In the rows, zero is written as 128.
name the system of each run:
path 1, L (8 x 22):
[[ 75 137 150 153 122 161 136 139 111 134 165 167 148 100  55  89 125 155
  189 153 120 130]
 [131 138 133 150 122 174  94  95  66 102  93 159 155 109 157  95 171 115
  163 119 139  99]
 [139 165 115 162 135 100  95 137 160 120 105 111 174 115 179 127 180 125
  110 175 160 110]
 [117 177  98 139  91 151 137 168 202 154 164 132 118  99 113 147 158 174
  153 158 124 142]
 [ 95 144 151  94  74 194 115 131 115 137 164 131 128  90 151  94 108 140
  173 107 144 166]
 [137 131 178 148 112 116 130  66 102 130 103 107 152 103 171  94  92 115
  158 176 176 105]
 [193 161  84 160 110 132 142  84 159 119  95 138 103 125 152 173 145 128
  138 178 148 109]
 [151 126  73  84  97 153 134 160 170 104 135 112 123  96 163 172 128 134
  116 117 134 194]]
path 2, A (8 x 22):
[[121 140 104 137 113 164 110 140 111  87 122 140 194  62 158 108 169 147
  175 148 141 144]
 [144 147  95 152  92 174 142 123 133 102 117 147 156  58 141 133 161 158
  191 158 136 123]
 [146 151  92 116  84 183 118 107 112  94 124 142 139  77 183 120 143 150
  185 138 139 154]
 [132 140 115 116  94 152 129 128 141 103 132 112 173  53 177 114 125 151
  177 159 155 160]
 [154 137  98 128  87 152 156 104 140 101 130 133 140  66 145 135 107 159
  189 180 146 160]
 [162 121  87  94  99 156 134 110 118  79 125 126 137  80 176 139 102 133
  165 144 145 192]
 [145 107  92  98 111 121 159 136 143  87 131 104 166  61 161 138 105 156
  155 147 133 183]
 [151 114  73 109 117 130 163 121 132  86 147 140 143  82 118 143 100 163
  175 158 115 191]]
path 3, X (8 x 22):
[[145 157 138 158 152 111  90  73  89 144 120 148  94 201 152 107 148 122
  121 133 119  82]
 [120 170 136 115 106 163  87 152 171 160 140 131  74 181 117 149 139  88
   79 118 154 145]
 [ 83 119 163 125 110 155 142 176 151 182 143 112 121 118 100 122 153 152
  118  68  99  84]
 [110 133 178 124 131 126 110  82  69 156 141 122 118 150 170  65 116 156
  155  96 112  85]
 [134 144 185 136 110 137 106  85 128 152 109 120  96 165 133 125  92  66
  104 149 182 116]
 [146 111 138 133 101 149 170 140 167 172 104 115  74 136  91 180 125 114
   99  87 116  82]
 [127 107 138  83 126 114 140 124 109 156 150 100  97 148 177 111 107 169
  120  55  78 118]
 [ 93 104 196 102 143 101 113 109 100 139 145 104 133 155 125  85  60  96
  111 128 153 153]]
path 4, H (8 x 22):
[[126  99 145  89 104 189 112 123  88 104 111 134 115 124 126 135  99  66
  118  88 156 173]
 [147  78 149 153 146  82 179 126 133 138  76  88 158 104 123 148 125 127
  103 114 122  63]
 [146 163  89 126 155  93 105 111 136 148 159 141  80 199 153 131 146 164
  112 126  86 126]
 [102 117 128  79 112 176 102 169 136 113 148 133 120 132 100 140 107  83
  101 101 153 205]
 [112  66 171 151 145 105 184 125 105 137 102 115 152 101  73 122 107 132
  135 109 110  78]
 [144 153 121 132 162  92  89  89  94 136 131 133 108 195 190 102 151 151
  116 111  98  96]
 [118 143 117 109 123 149  81 173 164 117 129 129 129 151 107 153 141  69
   74 134 170 187]
 [104  93 147 154 124 147 186 152 135 149 123 141 125 102  35 141 130 141
  144 107 102  87]]
path 5, H (8 x 22):
[[141 116  99 113 131 128 154  89 102 106 156 161  94 143  93 130  73 146
  170 149 108 179]
 [152  76 106  92 130 143 132 114  69  73  92 118 162  92 175 128 115 110
  135  85 125 157]
 [147 107  95 147 174  54 149 143 152 102 110 100 179 118 140 143 143 144
  102 157 117 129]
 [125 143  63 124 156 132 113 143 121 100 175 180 110 164  89 130 148 156
  146 141  88 184]
 [ 83  95 133  99 129 168 111 172  88  93 135 137 181  85 113  99 133 116
  140  93 127 176]
 [102 115 155 173 173  74 136 127 109 125 115 115 196 111 117  92 147 151
  137 164 124  87]
 [129 185  90 159 146 143  67 117 115 114 141 179 122 174 137 113 188 136
  140 159 125 132]
 [100 143 126 127  92 197 100 182 153 121 122 139 155  83 107 138 172 103
  130 124 158 148]]
path 6, N (8 x 22):
[[ 84 136 174 147 132 125 139 136 151 160 166 139 113 148  35 115  94 117
  132 164 145 138]
 [163 109 112 136 101 189 153  84  76 103  94 165 107 104 117 139 127 119
  175 108 119 108]
 [151 134 115 119 140  95  96 119 118  99 102  92 178 112 226 116 148 131
  115 135 143 132]
 [100 164 129 152 144  89 122 163 196 156 167 121 127 151  81 134 134 142
  108 185 137 149]
 [118 116 124 117  84 205 158 135 120 133 146 163  94 100  71 138 110 135
  170  99 116 143]
 [135 100 157 114 128 122 119  91  62 110  99 102 168 101 196  84 117 128
  147 104 134 108]
 [137 169 125 167 163  68  98 107 153 133 133 125 133 177 139 122 140 127
  105 198 148 124]
 [139 148  91 127  87 187 144 162 182 129 135 155  92 112  74 179 143 120
  132 137 136 157]]
path 7, Z (8 x 22):
[[165 146 112 142 114 134 117  96 141  92  95 134 135 116 135 153 114  81
  129 199 187 166]
 [164  95  90 145 113 127 190 135 150 104  92 122 151  61 111 174 137 150
  148 136 115 117]
 [139 126  81  88 125 110 139 122 118 104 166 124 135 108 181 116 111 193
  167 129  94 182]
 [118 132 130 117 131 117 109 121 131  90 143 129 160 115 115 115  86  99
  137 191 175 209]
 [150  77 111 164 152 118 173 110 105  85  88 148 163  90  70 148 121 119
  153 158 122 118]
 [159 120  65 127 157  97 127 121 104  86 123 129 162 118 190 124 161 176
  143 125  91 137]
 [ 98 161 109 126 140 104  96 163 163 107 167 120 177 113 130 110 137 144
  133 190 148 194]
 [102 117 129 163 133 157 148 130 103 102 133 171 163  91  48 113 129 135
  181 168 133 136]]
path 8, J (8 x 22):
[[154 118 114 103  82 142 177 125 161 124 133  99 126  63 151 149  89 159
  163 138 135 157]
 [151  94 151 141 128  98 186  68 103 120 112 110 141  92 126 117  64 143
  172 162 133 115]
 [179 126  96 131 127 138 133  57  86  81 107 158 109 137 142 135  98 112
  164 164 145 155]
 [181 105  58 119 128 126 142 127 134  66  92 130 148  95 145 174 135 115
  123 148 138 176]
 [142  87  80 139 149 103 179 137 115  89 123 141 161  83  92 140 134 170
  162 136  86 142]
 [110 112 111 114 149 125 124 113  78  82 163 155 157 117 112  86  98 158
  181 149 113 192]
 [123 125 117 140 151 111  94 125 102  71 115 139 195 111 130 109 133  94
  132 184 170 175]
 [137 146  79 178 152 132 110 138 121  90 110 165 175 108 115 128 202 145
  150 167 120 116]]
path 9, J (8 x 22):
[[129  83 153 154 139 151 153  97  71 109  90 157 129 126  63 125 109  87
  142 117 131  98]
 [160 122  83 100 141 145  88 105  72  85 112 145 120 153 197 127 151 119
  120  81 108 152]
 [136 107  87 122 171  64 135 167 167 110 131 107 150 147 108 158 137 130
   76 139 113 161]
 [ 82 107 134 144 138 159 146 164 111 124 152 172 137 117  27 116 138 136
  153 113  99 133]
 [ 91 125 149  96 133 148  77 135  72 108 143 123 170 123 179  69 133 125
  136  93 133 155]
 [122 147 137 162 175  67  93 132 145 132 117 114 157 168 137 119 160 109
   79 167 146 109]
 [113 173 101 158 115 182 109 164 160 147 149 176 100 147  68 145 185 139
  137 135 115 121]
 [ 92 140 146  92  91 157 114 176 149 154 155  93 148  85 173 106 139 154
  133  89 127 140]]
path 10, A (8 x 22):
[[119 101 132 157 131 114 184 159 174 131 120 119 150  89  41 159 115 126
  126 162 133 128]
 [170 105  86 111 130 154 145  90  81 106 118 164  77 160 123 147 118 133
  145  83  87 132]
 [103 115 125 102 162  98  87 163 110 107 139  99 183 131 178  97 148 130
   96 103 119 162]
 [108 128 121 178 139 111 166 158 168 135 137 141 154 103  44 141 151 157
  146 173 115 107]
 [149 123 100 122 117 190 116  99  73 105 116 184  86 155 111 136 143 109
  149  88 111 131]
 [107 110 145 115 142 112  96 154 106 121 113  92 189 106 193  97 163 127
  105  91 130 114]
 [117 165 118 184 128 111 149 131 171 153 147 142 136 114  87 125 157 176
  167 191 119  91]
 [138 150 118 118  95 209  93 106  97 113 123 176  87 148 120 131 136  91
  146 113 147 151]]
path 11, X (8 x 22):
[[116 152 164 106  88 151 145 103 137 182 174 118  69 141 138 106  86 166
  160 110 116 121]
 [120 114 194 100  78 158 142 106 123 156 121  91 116  98 155 113  73 107
  137 105 161 123]
 [152  90 175 140 117  99 186  85 126 156  91  89 112 114 126 142  76 119
  123 119 135  75]
 [172  95 116  99 128 103 166  82 118 130 122 113  70 160 140 154  64 130
  118 103 110 138]
 [129  73 138  73 133 109 149 144 133 119 129  90 123 132 121 148  68  96
   82  91 134 182]
 [115  49 143 120 167  95 170 135  87 109 112 118 155 119  74 125  96 120
  112  93 101 130]
 [151  84 105 120 175 109 116  97  58  77  96 150 135 166 133 125 122 100
  110 104 110 141]
 [138 112 103 128 172 100  96 153 132  98 105 131 140 172 107 155 150  74
   61 122 136 157]]
path 12, N (8 x 22):
[[104  98 163  79 111 141 148 135 120 164 162 108  84 148 111 118  71 131
  118  68 107 147]
 [148  79 172 132 146 101 150  72  78 131  89 112 115 155 123 124  79  90
  110 102 132  89]
 [193 118  76 144 160  85 140  99 132 102  84 127 111 166 147 177 141 111
   90 138 118 117]
 [138 108  78  97 136 115 146 189 179 115 134 108 130 122 115 175 140 129
   81 102 110 177]
 [ 81  73 148 104 152 112 159 165 115 133 155 118 143 119  72 110  96 148
  123  80  86 148]
 [125  92 137 126 169 122 116  89  47 100 122 157 119 175 105 100 103 106
  130 103 108 134]
 [158 119 102 145 157 124  93 124 109  82  73 144 147 154 127 157 166  64
   85 131 147 130]
 [122 126  84 144 147 122 129 197 166 119 114 133 157 117 105 160 202 140
   97 111 101 118]]
path 13, L (8 x 22):
[[ 93 125 162 114 149 101 106 166 165 154 146 101 123 174  92 133 108  87
   59 125 152 155]
 [109  95 163 145 125 142 179 139 131 169 124 132  99 132  53 138 119 137
  128  87  95  71]
 [133 119 144 106 137 137  93 107  77 143 117 130  96 182 175 111 141 117
   96  52 103  95]
 [112 132 166 139 157  76 110 142 165 159 121  92 130 176 116 134 124  87
   59 143 155 113]
 [123 120 133 143 117 149 169 154 162 177 133 136  80 145  60 160 141 143
  112  91  93  83]
 [109 111 157  82 124 151 102 133  91 150 136 113 104 161 165 110 121 114
   95  36 107 122]
 [108 123 195 145 154  68 126 112 137 171 123  91 128 170 122 108  95 100
   83 142 150  94]
 [149 133 123 152 119 147 151 122 152 166 111 149  60 169  77 172 146 118
  108 105 106  78]]
path 14, Z (8 x 22):
[[101 173 131 117 100 120 135 150 183 173 192 106 112 117 143 109 123 194
  155 147 113 142]
 [117 148 151 123  93 188 113  93 104 123 145 162 100 130  97 109  89 101
  173 153 162 165]
 [166  89 158 143 115 130 154  84 101 116  58 104 145  96 155 139 113  90
  127 122 157  81]
 [173 136  95 133 135  67 159 108 170 145 129  95 105 141 177 155 126 176
  119 141  99 109]
 [131 162  78 100  98 169 108 154 169 114 168 151  96 137 119 155 130 129
  131 145 135 208]
 [108  77 155 105 105 168 158 145 109 105 115 120 157  70  91 130  90  99
  143 103 148 159]
 [148  82 141 123 166  64 164  75  80 119 117 106 136 140 149 106  78 150
  134 120 101 109]
 [161 152  79 133 163  84  92 118 144  97 124 135 121 179 149 150 145 106
   87 169 136 163]]
path 15, V (8 x 22):
[[151 143  64 124  93 169 136 171 178 110 118 134 138  82 142 174 179 145
  136 125 122 147]
 [107 159 119 119 105 132 135 131 139 142 183 123 142  90 161  90 127 207
  191 147 107 144]
 [ 92 150 181 148 115 150 101 104 108 126 141 140 158 111 111  76 106 109
  168 184 177 137]
 [171 131 119 165 100 169 147  94 128 110  69 150 121 101 110 164 140  89
  145 161 166 101]
 [188 153  63 115 105 130 132 102 149 104 120 120 113 113 203 157 138 156
  143 144 126 149]
 [108 139 134  92 110 114 129 146 163 125 172  94 152  93 150 110  88 154
  144 161 149 198]
 [108  95 167 134 109 152 170 103 101 123 131 134 143  82  75 106  72 123
  180 150 144 136]
 [176 103 115 145 134 130 135  60  69  80  74 144 141 119 163 129 118 105
  151 141 140 108]]
path 16, V (8 x 22):
[[111 157  90  97 121 116 120 178 183 150 187 114 113 141 142 136 141 179
  117 116  96 171]
 [ 57 133 187 115 114 158 124 149 116 168 178 130 131 119  93  74 106 145
  153 103 120 134]
 [128 126 182 172 126 144 124  82  84 148  90 142 124 139 114 106 137  99
  140 126 143  49]
 [183 160  94 150 134 115 108 100 149 125  91 131  96 174 161 172 160  99
   90 150 143 109]
 [130 147  93  84 103 135 125 172 191 145 165 106  96 136 144 161 126 142
   98 109 120 186]
 [ 80 113 179  93 104 146 157 139 126 172 172 106 118 105 118  91  84 166
  158  88 107 132]
 [120 114 196 153 141 112 125  67  70 144 106 127 128 148 124  85  96 102
  139 137 145  77]
 [175 125 110 148 145 109 120 103 132 110  73 133 110 170 127 175 135  67
   76 144 155 115]]

runs to name:
path 17 (2 x 22):
[[128  78 131 103 128 135 150 152 105 137 106 105 136 112 151 136 145 139
  106  33  88  94]
 [101 149 122 150 168  80 118 123 116 141 174 138 146 154 129  80 146 199
  158 155  84 112]]
	A
path 18 (2 x 22):
[[138 115 104 103 133 157  94 103  73  69 123 159 135 139 132 119 109  83
  137 130 149 197]
 [122 110 127 167 152 113 121 153 132  93  85 122 201  93 108 135 165  95
  113 166 156 116]]
	N
path 19 (2 x 22):
[[125  87 178 141 103 166 159 128 115 142  78 119 130  96  86 143 119  81
  118  91 148  85]
 [162 137 121 139 140  92 133  71 100 142 117 118 108 157 200 113 134 170
  139 114  95  73]]
	A
path 20 (2 x 22):
[[ 85 103 178 148 135 116 145 177 163 153 119 102 165 110  56 133 129 101
   94 133 147 109]
 [123 118 121 142 152 129 141 104  78 141 143 163  95 166 107 109 143 173
  155  87  62  89]]
	Z
path 21 (2 x 22):
[[138 167  92 118 103 174  96 113 133  89 145 160 124 119 136 130 123 118
  162 177 164 202]
 [129 128 114 148 104 143 150 174 183 122 103 105 175  56 119 159 164 130
  130 150 150 121]]
	X
path 22 (2 x 22):
[[115 107 139 143 146 108 175 138 144 168 150 133  89 159  53 139 109 159
  122 106  81  99]
 [157  88 111  84 121 157 127  97  71 109 112 141  88 155 151 138 100 105
  121  60 108 148]]
	N
path 23 (2 x 22):
[[125 159 149 140 133 116 101  67  82 121 149 144 125 147 160  76  95 139
  176 180 146 138]
 [161 163  98 146 114 136  99 117 162  99  96 130 140 122 150 161 150  82
  115 191 185 156]]
	J
path 24 (2 x 22):
[[123  96 144 182 173  82 164 112 107 125 110 138 161 125  66 119 131 140
  140 153 108  79]
 [171 140  71 117 132 157  97  89  86  88 121 173  89 170 152 143 144 117
  136 118 118 161]]
	X
path 25 (2 x 22):
[[ 96 130 157 123 146  79 111 151 137 146 144  79 182 112 186  85 142 163
  118 123 124 111]
 [110 148 158 165 145 121 125  83 101 138 153 163 110 158  71  95  98 128
  168 187 138 122]]
	X
path 26 (2 x 22):
[[147 111  86 132 153 131 124 108  95  65 122 172 139 139  80 140 114  99
  142 167 138 190]
 [139  85  82 126 144 151 143 154  94  81  95 147 172  85 130 139 174 139
  136  84  92 123]]
	H
path 27 (2 x 22):
[[180 146  87 112 110 104 139 119 177 144 119  93  93 135 197 172 134 153
  107 121 118 123]
 [ 98 139 149  82 117 101 131 140 159 157 192  96 110 134 136 107  67 157
  128 136 131 188]]
	V
path 28 (2 x 22):
[[121 131 161 108 118 134  96 151 155 161 112  96 103 173 147 146 132  78
   54  82 147 115]
 [122 114 154 138 128 129 144 147 152 180 109 113  87 164  97 154 147 119
   83  70 102  65]]
	J
path 29 (2 x 22):
[[122 151 133 131 172  74  76 100  97 116 144 124 147 179 179  84 126 128
  115 160 138 147]
 [108 114 135 137 127 146 131 178 170 123 115 132 139 121  47 165 133  73
   87 139 159 153]]
	V
path 30 (2 x 22):
[[ 69 121 176 126 163 100  94 143 103 127 160 121 175 143 105  70 108 116
  121 144 142 159]
 [109 162 145 169 144 146  69 127 109 122 111 157 150 155 114 106 180  85
  114 151 161 108]]
	J
path 31 (2 x 22):
[[123 174  94 134 120 158  66 142 121 107 131 144 157 120 190 108 198 142
  143 133 134 139]
 [ 94 158 132 154 111 145 127 173 185 131 146 122 170  79  93 125 152 136
  146 187 162 149]]
	H
path 32 (2 x 22):
[[ 77 101 197 134 130 151 123 122  85 133 133 139 148 126  68  86  92  90
  140 126 153 130]
 [152 108 150 163 162  96 134  76  80 130  82 128 128 160 141 117 138 119
  117 113 113  54]]
	Z
